Turns, then the turns between two rows, first turn first; the first pair answered:
Ziru:
[ -2 -14   9  -3   4 -25  -2  -8 -32  -1  -5   3  17 -11   9   7 -34  12
   7] => [-14  -3  -1 -13  16 -39  -7  16  -7   4  -1 -11   7 -12  -7 -21   2  13
 -19]
[-11   1  -1  -8 -21 -21   4   1   9   3 -23   6  -6  17  10   8   1   7
  -2] => [-13   3   3  17 -15 -11  -3   6  14   1 -23 -10  -3  10  -3   5  14   5
  -5]
[ 32   4  20  35 -10   4   4 -14 -14 -21  16 -13  -2 -18   4  -6  -6 -17
  12] => [ 32   2   9 -21  -6 -29   8 -12  -7 -12  19  13 -16  -7  18 -20  -9 -12
  -2]
[ -5   3   2  -1  -5  -7   7 -12  -3   0   6   7 -10   8  16  11 -12  -1
   0] => [-11   8  -2   4   3 -11   2   2  11   2   8  -9 -13   3   4  -1  11  -3
  -9]
Dusu:
[ 13  15 -15 -49  -6 -17  -2   4  17  20   9  33 -20   6   9 -21   5  -6
 -10] => [-25 -32 -22   1  17 -21 -19  -5  -9   6 -26   8  14  29  -8  17   6  28
  -9]
[ -5 -10   0 -15  -8   5 -13   9  15  -4   4   4  -4  11  13   4   0  -7
  -3] => [ -4 -17   5   2  -2   7 -13   4   5 -12  -1  -7   5   8   9  13 -10   0
   1]
[ 21  11   5  26  17  -1   0 -31   1 -10   4  -2  13   0  -2   9  -7 -10
  12] => [ 21  28  -7  -1  10  -1  -1 -21  22   4   6  19  -4   8   2  -5  10 -22
   1]
[-14  -8  -7  -7   8 -18 -16  -1  -7  23 -18  -3 -10  -2 -17   6  12 -11
  11] => [  0  -8   4   7   6 -16  -9  -9 -24  13 -10 -13  -4 -18 -13   9  -6  -9
  21]
navov:
[-15  22  -9 -14   3   0 -15  22  33  12  -8  -5 -15   9 -11 -19  39 -14
 -16] => [ -6  17 -10 -46  -1 -11  -6  13  24  14  -1  21 -20  16   4 -18  18 -12
 -13]
[ -1   5  -8  19 -24  38  18 -11  -3   9  -1   8 -10   3  -5  26 -13  -9
  20] => [  9  16  -1  22 -20  39  21  -2   0   5  11  -3 -13 -14  -7   7  -7 -14
  14]
[  8 -16  18  17  -3  10  10  10  -4 -10 -12  13 -12  -1 -10   3  -2  17
 -16] => [ 13 -10  22  13  -2  10  12  11  -5 -11  -5  14 -12  -4  -9  -3  -1  15
 -20]
[-17  18 -12 -19   5 -23  -3  19  17  12  11  -1 -22  -5  -3 -24  21   1
 -26] => [-24   2 -19 -35   2 -26  -2   6  10  18  -1  21 -17  16   8  -7   6   6
 -23]
dofi:
[ 23  -2   9 -31  -5 -14  11 -13 -12 -10  19  11   0  -3  20  -6 -23   4
  21] => [ 10  -8  -1 -40   8 -34   4   0  -3  -6  14   5  -3   9  11 -13  -3  13
   1]
[  9  -7   2   3  -6  -1   6  -9  -9  10  -2  18   6   4  16   7 -35   2
  23] => [  2 -15  -2   4  15 -34  -2   1 -11  -2   2  -7  12  -2   6 -15 -20  19
  -2]
[ -5  -7  -8 -10 -13  14  10  -3   6  10   6  18 -12   3  25  29   5  -2
  10] => [ 10 -12   6   7   1  -6  13  -1 -15 -13  24 -11   2 -26  22  13  -7  11
   3]
bizo:
[ 17  18   9  22   7  14  -1   7   3  -7  11 -25   0 -20  -5  -7   0   1
   1] => [ 19  20   1 -20  -9  11   3   1  13   9  14  12 -17  -4  13  -6  -5  -9
   2]
[-10  10  -8 -16   2  -7  -3  -2  -2   8   7   9  -8  14   3  -7   4   0
 -10] => [-18   2  -8   8   9   3 -10  -3  -3   4  -3  -2  -1  16  -7   1   8   5
  -7]
[ -5  12 -19 -27  14 -29 -13  20  -2 -17   4  -1  -2 -11  -7 -26  23  29
 -37] => [-24   8 -29 -31   5 -18 -18  12   4   0 -16  22  -4  18  -1  -1  23  27
 -31]
[ -2   2   8  43   4  14   1  -1  -8  -4  -6 -25   9 -16 -11   9  -2   5
   5] => [ 26  22  10  -9  -3  -5  14  -1   1   3  22   1 -12 -28   6 -20 -11  -4
  -5]
Pairs:
Between the rows of a pair lie 2 to 3 turns.
[-17  -9 -20  15   0   6 -20  15  24   3 -31   3   6  10 -18   5  19  -5
 -16] => [ 27   8  -4 -27  -1 -21   2  11  12  -8   6  13  -3 -20   4 -27  -9  -7
 -24]
dofi then dofi then bizo
[-19 -18 -16 -20   3 -23   1   1   6  -5  -9  19   4  11  -2   1  -4 -10
 -10] => [-15 -24  -6  10  12 -21   4  -4 -13 -20  -5  -5  20  -5  -8   7 -12  -1
  -6]
dofi then dofi then navov
[  5  -4  15  25   5  -1   8   1 -14  -8  18 -25  11 -27   2   0   5   6
   2] => [ 10   0   5 -26  -1 -21  13   1  -4   5  25   9  -8 -16  20 -14   4  -1
  -7]
bizo then dofi
[-25   3   0  12   4  -2 -25   8  35   7  -1  -4 -26  10  -1  -8  21  -7
  -2] => [-14 -21  12  22  19 -29 -21  -1   0 -20   7 -22  -6  -3   1  -8  -6  15
  -2]
bizo then Ziru then dofi
[  4  -2   9 -20   5 -31  10  -6  -9 -13  10   8  -9 -11  13  -4 -24   4
 -11] => [-16  13   4  28  11  -1  -6  13  14  -7  -4 -22  -8 -12 -15  -3  13  -6
 -13]
dofi then Ziru
[  6  17  -4   5  -8 -22   7   2  -7 -11   0  -7  -6  12  -7 -21   5   7
 -12] => [ 12  13  -4   4 -19 -12  11 -11 -15  -7  -4  12  -2  19   4  -2 -13   3
   4]
Ziru then navov then bizo
[ 17  20   9  -6  18   3  -2  13  22  22  10   4 -12   9   2 -22   8 -38
   2] => [ 10  14  12  21  14  21  -5   9  20  21   0  -2  -5  14  -1  -1   4 -40
  14]
bizo then Ziru then navov
[-21  -5 -25 -37  -9 -12  -9  -7 -10   4   0  30  -2   9   5   2 -20   9
   4] => [-17  10 -11  30   4   9 -13   7 -10 -12   7 -29  15 -27 -26  -9  -4   8
   8]
Ziru then Dusu
[ 11   7  15  48  -6  28  -2  -9 -13  -6   5 -25  20 -20  -6   8  -4   5
  22] => [ 33  31  11 -13 -11   2   7   4  11   7  31  -3  -7 -29   7 -33   6 -10
   0]
bizo then Ziru
[  0 -32   4  13   1  -9   9 -11 -30 -19  -1  27   4  12  32   7 -34  20
  16] => [-21 -28  -2  45  23 -14  -7  18  -8 -25  -5 -16   6   5  -2 -14  12  25
 -10]
dofi then navov
[  3  -8   8 -33  13 -27  -1  -8 -15   1 -10  18  -2  11  -6   0  -4  24
  -3] => [ -9  -4  10  11   0  19  -6  -9  -6   9 -27  13   2  15 -16  27   4  10
  20]
navov then dofi
[ 13 -19   1  17  12 -38 -11   0 -17 -18   0  10  21  14  -7  -2   3  24
   0] => [ 17   2   4  39 -12  12  -7  -5  -5  -2  -6  23  12  17  -9  16   3  -2
  28]
dofi then Ziru then dofi
[ -6  -5 -20   7  -8  16  -5  -1  17   9 -24  30  -3  27  -1  31   7   3
   6] => [ 11 -26  -9   5  15 -31   2  -9 -19 -26  -6   0  16   3  -6  10 -15  27
  -8]
Dusu then dofi then Ziru
[-10 -25   8  26   4  10  -4  -8 -11 -10 -22  -1  18  10   0  27  -5  19
  13] => [  7  15   9  18 -18  42   3   3  18   8  -8   9  -3  -6   0   9   9 -12
  18]
navov then dofi then dofi
[-25 -13 -11  26   6  11 -13  -9   6   2 -19  -7   1  26 -12  17  14   8
 -14] => [  3   8  -1   4  10 -15  -1   7  12  -7  11 -21 -11  -5 -12 -28  19   5
 -33]
bizo then Dusu
[  9  19   8  -1 -15  18   1  -4  16  15   8  16 -13   4  -3   7   2 -23
  13] => [ 20  22  18   9  -4   6   5  -3   6  -2  23  -5 -10 -17  -8  -8  -4 -16
   5]
navov then bizo then bizo
[ 19  -8   5 -40 -10 -20  15 -17 -20  -6   7  27   1   6  20   4 -38  -1
  15] => [-33  -2 -18   6   9   0 -15  18  23  10 -24 -14   0  22 -25  -1  37  -3
  -7]
Ziru then bizo then bizo
[  3  -9   1 -43 -13 -13   4  -3 -11   5   3  13 -34  16  10 -10 -27  25
  -4] => [-25 -13  -4  11   5  -1 -15  21   1   1  -9 -35 -22  14 -25 -10  11  32
 -15]
Dusu then Ziru
[-13 -30   5  24   3   2 -17   6  -5  14  -5 -14   6  27 -12  16   7  14
   2] => [ 11  -8   9 -10   7 -21  -9  20   8  13  23 -16 -10   3 -10 -26  15   7
 -14]
bizo then Dusu
[ 14   1  11  17  13   1  -1  -1   0  -8   3 -17   1 -24 -13  -9  -2  -8
  -5] => [ -6 -10  -7   9   0  14  -7  -7   8  10 -23  13  -1  10  -5  20   0 -11
   3]
bizo then bizo
